In the rows, zero is written as 100.
The rows of A fall into several groups, and each row is roughly a mix of its group's hidden directions; one row fits no group.
A:
[[81, 99, 94, 103, 156, 102, 82, 72, 120, 82, 93],
[111, 95, 127, 112, 75, 79, 144, 107, 83, 119, 75],
[85, 130, 110, 120, 116, 105, 79, 126, 94, 116, 145],
[88, 82, 123, 146, 113, 119, 82, 127, 104, 111, 124],
[87, 105, 87, 95, 130, 104, 98, 132, 114, 93, 47],
[93, 102, 108, 94, 112, 127, 67, 79, 49, 107, 86],
[93, 50, 113, 137, 118, 96, 118, 110, 106, 120, 108],
[111, 124, 105, 104, 90, 126, 111, 52, 115, 109, 134],
[91, 58, 93, 122, 127, 122, 70, 124, 99, 106, 117],
[77, 86, 101, 93, 111, 49, 123, 89, 131, 115, 89],
[69, 126, 109, 96, 146, 91, 95, 120, 127, 83, 92],
[91, 99, 111, 90, 134, 106, 119, 59, 137, 81, 91],
[107, 151, 78, 77, 126, 91, 92, 102, 107, 81, 123],
[104, 155, 115, 108, 99, 118, 119, 99, 122, 105, 129],
[101, 96, 118, 145, 82, 83, 97, 100, 137, 113, 129],
[103, 81, 84, 80, 116, 65, 133, 109, 72, 69, 101],
[102, 93, 99, 79, 123, 63, 113, 62, 105, 82, 132],
[105, 115, 94, 64, 73, 73, 70, 68, 107, 83, 107],
[97, 119, 69, 76, 120, 118, 94, 92, 77, 101, 146],
[118, 73, 107, 95, 121, 81, 78, 125, 135, 68, 92],
[70, 127, 97, 110, 85, 100, 137, 106, 65, 128, 96],
[135, 134, 122, 76, 71, 123, 97, 99, 75, 99, 99],
[126, 111, 112, 93, 105, 126, 140, 81, 76, 68, 85],
[77, 118, 101, 84, 128, 97, 125, 116, 50, 102, 100],
[108, 93, 87, 90, 71, 130, 89, 45, 93, 102, 111],
[65, 89, 134, 98, 124, 102, 100, 107, 130, 137, 99],
[87, 151, 109, 92, 111, 113, 131, 130, 110, 86, 99],
[89, 84, 121, 101, 53, 107, 139, 87, 80, 97, 114],
[108, 78, 96, 81, 73, 105, 72, 120, 50, 99, 106],
[84, 78, 74, 126, 85, 86, 65, 120, 104, 127, 76],
[122, 118, 84, 123, 65, 125, 66, 89, 123, 94, 110],
[114, 111, 92, 81, 116, 116, 57, 88, 59, 112, 119],
[87, 79, 92, 113, 77, 114, 47, 114, 82, 101, 122],
[129, 89, 49, 92, 70, 122, 103, 91, 113, 102, 91],
[83, 107, 67, 82, 131, 131, 85, 109, 127, 75, 91],
[76, 53, 82, 112, 109, 75, 87, 98, 72, 109, 121],
[83, 88, 147, 72, 111, 117, 112, 89, 98, 132, 83],
[91, 67, 109, 79, 100, 65, 126, 137, 99, 119, 108],
[87, 65, 118, 56, 133, 85, 100, 119, 97, 105, 95],
[79, 127, 95, 117, 108, 104, 113, 99, 142, 91, 143],
[110, 123, 111, 97, 47, 112, 113, 122, 92, 104, 68],
[97, 125, 91, 80, 94, 114, 110, 58, 118, 71, 132],
[125, 61, 105, 85, 128, 99, 99, 67, 98, 96, 67],
[144, 144, 98, 93, 88, 113, 109, 98, 118, 113, 76],
[115, 114, 89, 86, 101, 52, 100, 72, 131, 85, 122],
[77, 57, 133, 80, 74, 104, 120, 94, 93, 108, 115],
[125, 88, 67, 73, 95, 69, 95, 109, 92, 108, 60],
[66, 111, 104, 104, 138, 100, 99, 118, 144, 86, 85],
[67, 74, 107, 104, 131, 88, 103, 85, 60, 125, 96],
[109, 91, 96, 104, 94, 104, 94, 75, 58, 142, 70],
[95, 84, 91, 123, 36, 97, 96, 89, 107, 115, 104],
[126, 107, 84, 75, 137, 99, 57, 113, 106, 105, 81],
[126, 80, 105, 118, 105, 95, 92, 92, 142, 113, 57],
[103, 116, 83, 131, 60, 105, 95, 117, 120, 71, 125],
[96, 120, 105, 99, 120, 133, 43, 100, 92, 100, 88],
[129, 133, 79, 94, 85, 86, 123, 84, 83, 113, 137],
[126, 120, 93, 106, 90, 100, 122, 85, 158, 93, 99],
[90, 71, 90, 123, 79, 69, 139, 93, 101, 121, 121],
[98, 67, 80, 109, 90, 79, 79, 130, 105, 139, 82],
[116, 130, 115, 96, 79, 136, 110, 66, 76, 91, 81],
[97, 97, 106, 109, 64, 105, 82, 141, 138, 107, 123],
[128, 90, 114, 98, 155, 97, 100, 75, 122, 105, 88],
[104, 111, 103, 123, 77, 94, 80, 94, 118, 111, 158],
[95, 91, 122, 86, 73, 110, 105, 111, 44, 123, 95],
[78, 136, 137, 112, 68, 120, 115, 87, 96, 106, 112],
[74, 117, 88, 97, 104, 120, 124, 59, 86, 103, 136],
[93, 62, 86, 120, 85, 90, 90, 67, 131, 97, 130],
[70, 74, 130, 94, 79, 117, 80, 119, 129, 108, 122],
[81, 92, 78, 79, 79, 120, 83, 87, 100, 62, 136],
[129, 127, 87, 87, 143, 94, 89, 96, 126, 110, 73],
[77, 77, 103, 82, 143, 111, 104, 84, 118, 63, 91],
[79, 73, 128, 130, 68, 117, 93, 87, 104, 120, 125],
[84, 89, 85, 83, 139, 110, 103, 61, 68, 100, 118],
[134, 115, 91, 72, 98, 122, 108, 86, 73, 65, 79],
[84, 68, 84, 95, 149, 88, 72, 79, 91, 94, 100],
[127, 79, 129, 90, 88, 81, 122, 99, 59, 108, 77],
[69, 85, 127, 86, 133, 124, 66, 86, 95, 113, 93],
[117, 117, 116, 109, 87, 116, 133, 57, 132, 103, 112],
[131, 157, 111, 107, 81, 93, 119, 97, 88, 93, 109],
[96, 91, 101, 113, 122, 76, 100, 143, 110, 110, 56],
[107, 88, 82, 80, 138, 121, 70, 80, 124, 76, 88],
[61, 116, 61, 118, 105, 123, 95, 90, 123, 118, 84],
[112, 109, 100, 87, 126, 127, 104, 44, 102, 100, 121],
[74, 140, 136, 105, 82, 120, 116, 90, 83, 107, 118],
[104, 61, 95, 113, 121, 108, 133, 83, 133, 77, 85],
[115, 93, 70, 101, 66, 97, 61, 99, 102, 121, 132],
[144, 58, 75, 109, 101, 105, 115, 97, 105, 86, 77],
[88, 70, 114, 101, 88, 52, 72, 107, 99, 129, 95],
[124, 109, 97, 79, 118, 112, 126, 73, 99, 53, 86],
[76, 119, 74, 102, 124, 102, 120, 107, 104, 129, 144],
[95, 78, 87, 115, 108, 108, 45, 84, 86, 129, 105],
[130, 75, 105, 105, 77, 75, 107, 110, 65, 126, 76],
[86, 61, 92, 94, 96, 136, 59, 89, 107, 84, 110],
[79, 104, 110, 113, 121, 77, 148, 117, 84, 119, 77],
[100, 125, 101, 126, 58, 102, 143, 102, 95, 81, 110],
[134, 135, 70, 73, 96, 75, 84, 109, 80, 100, 102],
[130, 93, 71, 128, 114, 69, 109, 125, 119, 122, 113],
[109, 103, 82, 124, 98, 112, 66, 85, 119, 141, 71],
[82, 151, 100, 101, 87, 127, 129, 100, 121, 93, 116],
[88, 106, 120, 73, 83, 150, 89, 87, 97, 92, 130],
[92, 93, 101, 99, 128, 71, 125, 115, 152, 113, 102],
[101, 122, 83, 132, 67, 120, 63, 113, 89, 86, 115],
[113, 101, 108, 99, 54, 124, 63, 125, 112, 114, 111],
[91, 116, 107, 93, 82, 54, 84, 121, 84, 138, 88]]
Here is one row of each group, with its name. Which group are the others in?
[99, 68, 99, 118, 138, 69, 89, 85, 84, 128, 117] => (83)
[72, 103, 113, 96, 108, 102, 123, 99, 46, 71, 97] => (16)
[96, 72, 108, 118, 94, 54, 73, 120, 112, 128, 98] => (84)

[67, 93, 120, 98, 106, 107, 66, 148, 110, 106, 112] => (16)
[70, 131, 134, 115, 106, 124, 104, 118, 74, 115, 116] => (84)
[97, 137, 132, 107, 108, 82, 123, 76, 110, 82, 132] => (84)
[100, 51, 87, 114, 114, 69, 112, 111, 99, 135, 102] => (84)
[97, 103, 110, 111, 82, 95, 129, 66, 66, 128, 129] => (83)
[75, 120, 90, 110, 97, 116, 136, 62, 81, 128, 106] => (83)
[95, 137, 79, 72, 114, 73, 115, 88, 87, 113, 134] => (84)
[118, 128, 113, 97, 55, 111, 135, 116, 114, 83, 101] => (16)
[105, 122, 77, 115, 130, 95, 100, 84, 143, 66, 99] => (16)
[102, 105, 87, 97, 100, 116, 41, 125, 87, 76, 107] => (16)
[61, 108, 123, 95, 113, 113, 134, 73, 126, 82, 98] => (84)
